(in the rows, 128 means zero)
The rows of X fall into 3 groups, which share some directions, and each row is roughly a mix of its group's hidden directions.
X (108 x 10):
[[ 82 188 152 154 109 130 127 131 109 157]
 [ 94 130 130 175 163 169 145  99 146 158]
 [ 71 128  97 121  92 162 147  95 136 148]
 [162 105 109 159 167  68 133 137 114 135]
 [107 181 107 126 150 189 118 107 118 134]
 [183 120 167 144 155 101 119 148 132  86]
 [ 71 125  70 125 143 148 137  96 137 117]
 [127  72  85 123 141  97 149 156  96 120]
 [167 166 157  86 127 127 108 179 125 130]
 [ 88 140 138 145 110 153  90  85  84 111]
 [154 125  91 119 168 117 145 169  76 125]
 [ 95 170  89 148 165 156 135 147  93 137]
 [135 106 191 131  88  93 126 163 123 126]
 [156 144  96  87 118 105 153 174  91 140]
 [103 178 113 142 129 173 107 109  84 112]
 [188 127 154 117 156  99 126 174 121 109]
 [ 96 170 135 146 125 147  73  96  99 118]
 [167  99 171 128 114 115 141 137 188 140]
 [140  88 187 170 135 129 115 108 142  99]
 [192 106 105 110 173 131 125 156 118 115]
 [163 148 103 114 172 135 152 180 100 132]
 [164 103  92 136 183 129 151 161 102 122]
 [187 134 143 109 151 107 143 185 124 127]
 [101 172  83 115 105 135 129 140  74 120]
 [ 84 122  69 124  93 165 140 112 121 125]
 [ 67 114  86 126  85 117 145 109 110 126]
 [ 97 150 149 166 134 147 160 174  87 129]
 [139 109 177 139 106 121 105  78 173 121]
 [170 142  70  77 119 114 138 139 114 125]
 [164 163 187 120 157 140 123 166 127 130]
 [135 146  86  88  93 105 123 111  75 122]
 [112 175  76 108 153 148 153 150 115 156]
 [100 101 171 132 113 112 131  99 178  91]
 [164 132 121 108 157 128 156 196 106 134]
 [125  97  79 160 162 100 161 147 147 150]
 [162 145 173 116 129 136 135 188 107 100]
 [ 91 183 132 173 132 160 129 143  99 138]
 [173 130 161 113 150 123 152 191 127 113]
 [103 164 169 170 162 165 124 147 140 116]
 [133  84 183 150 120 113 111 117 137  80]
 [ 50 113 127 159  95 141 128 129 124 121]
 [ 91 121 155 134  91 138 101  74 163 116]
 [102  89 172 167 140 142 131 107 138  83]
 [166 142 170 138 157  98  92 102 164 121]
 [ 81 142 103 106  90 161 168 108 128 151]
 [108 162  69 126 136 126 139 143  75 146]
 [128  45 118 145 110 133 145 124 154 122]
 [122  80 119 106  67  88 132 112 134 129]
 [ 78 105 113 142 102 150 136  76 155 149]
 [ 92 158  84 104  91 154 113  92 117 141]
 [104 140  71 170 172 151 141 120 119 136]
 [116 148  74 144 182 128 118  91 112 113]
 [ 98 116  71 149 165 126 125 117  82 114]
 [ 91 140  84 127 102 138 115  75 132 165]
 [131 123 132 162 134 147 164 161  99  66]
 [168 140 158  94 134  96  82 144 156 150]
 [128 138  66 124 183 110 146 147 103 126]
 [140  94 189 142 129 141 113 125 178 106]
 [161 149 125  84 116  99 166 162  91 143]
 [129 101 181 128 101 110 111  96 179 121]
 [127  93 170 146 103 121 111  85 178 123]
 [ 91  85 112 145 151 118 102  88 103  93]
 [116  79 169 143  85 130 116  93 153 111]
 [ 98 167 100 140 133 157 119  69 147 149]
 [140 107 177 114  79 127 118 105 177 125]
 [ 70 166 140 133 108 170 103 103 122 119]
 [157 101 136  80 115 107 138 176  90 114]
 [ 75 128 146 121  93 103 130  80 164 130]
 [180 102 191 130 113 120 128 146 145 110]
 [141  74 115 134  99 104 161 141 175 150]
 [123 129 178  92 124 118  86 113  96  88]
 [168 169 133 126 184 144 108 136 144 162]
 [141 145  87 123 172 125 171 160 132 168]
 [105 110  65 124  87 123 131 118  88 146]
 [ 89 112 139 143  59 101 115 114 115 147]
 [ 77 128 143 111  87 145 106  88 162 110]
 [129  80 173 137 134 126 111  99 164  87]
 [193 121 172 105  98  98 134 134 130 136]
 [ 86 129 117 154  99 118 110  62 148 121]
 [ 72 120 107 129 117 178 155  93 147 129]
 [ 73 157  79 128 134 155 126 104 124 159]
 [156 147 130 123 168 132 148 193  95 137]
 [ 96 145 185 131 125 168 158 136 165 120]
 [ 64 126  77 140 107 120 118  98 114 135]
 [151 155 161 127 125 152 152 167 181 155]
 [ 90 189 129 158 145 158 146 146 101 129]
 [145 166 179 125 171 159 101 150 140 123]
 [182 131 173 127 166 133 117 173 134 128]
 [ 96 139  54 122 110 125 144 108  98 135]
 [150 132 202 114 120 141 116 168 142 112]
 [144  92 186 142 146 128 156 163 147 101]
 [107 184 108 140 141 162 146 155  89 152]
 [101 120  76 151 178 136 164 107 136 140]
 [153 198 103 141 145 158 125 108 108 143]
 [ 84 140  68 116 124 131 125 119  78 116]
 [ 89 149  74 115 127 154 169 131 128 162]
 [185 136 157  95 143 124 145 181 132 131]
 [190 144 123 134 110  79 119 118  90 126]
 [ 97 135 111 123  92 153 189 146  97 110]
 [109 131 187 166 125 153  88 102 127 111]
 [180 146 128 118 177 122 148 175 133 147]
 [159 135 137 161 175  89  93 144 113  96]
 [ 75 161 116 170 124 153 117  90 147 143]
 [109 141 176 166 159 159 110 121 169 111]
 [ 70 136  90 144 101 153 135  87 111 134]
 [128 137 185 168 126 167 135 149  99 100]
 [100 159 166  95  90 137 129 177 114 138]
 [169 161 153 138 188 124 106 157 125 137]]

Here is one row from each group, named. Which group is each of the other rows in?
[125 109 125  99  69  84  92 111 122 111]
E
[ 69 136  69 124 111 127 138 114 102 141]
V
[131 165 184 134 107 158  91  94 118 120]
A

[150 129 202 118  82 127 109 133 119 132]
A
[170 162 142 132 183 147 145 162 120 106]
V
[ 59  97  95 150 114 143 133 118 127 101]
V
[105 105 165 139 128 113  83  85  97  97]
A
[107 173 137 104  88 121  95  78 117 120]
A
[138 164 158 106 131 135  58 114 126 103]
E
[ 87 142  62 132 117 146 134 119  87 130]
A
[ 96 175 152 117 128 149 133  89 169 159]
V
[ 55 155 106 129 111 135 108  94 120 121]
A
[144 143 179  96 108 119 184 151 133 110]
V
[153 103 169 114 148  93  98 111 179 120]
V
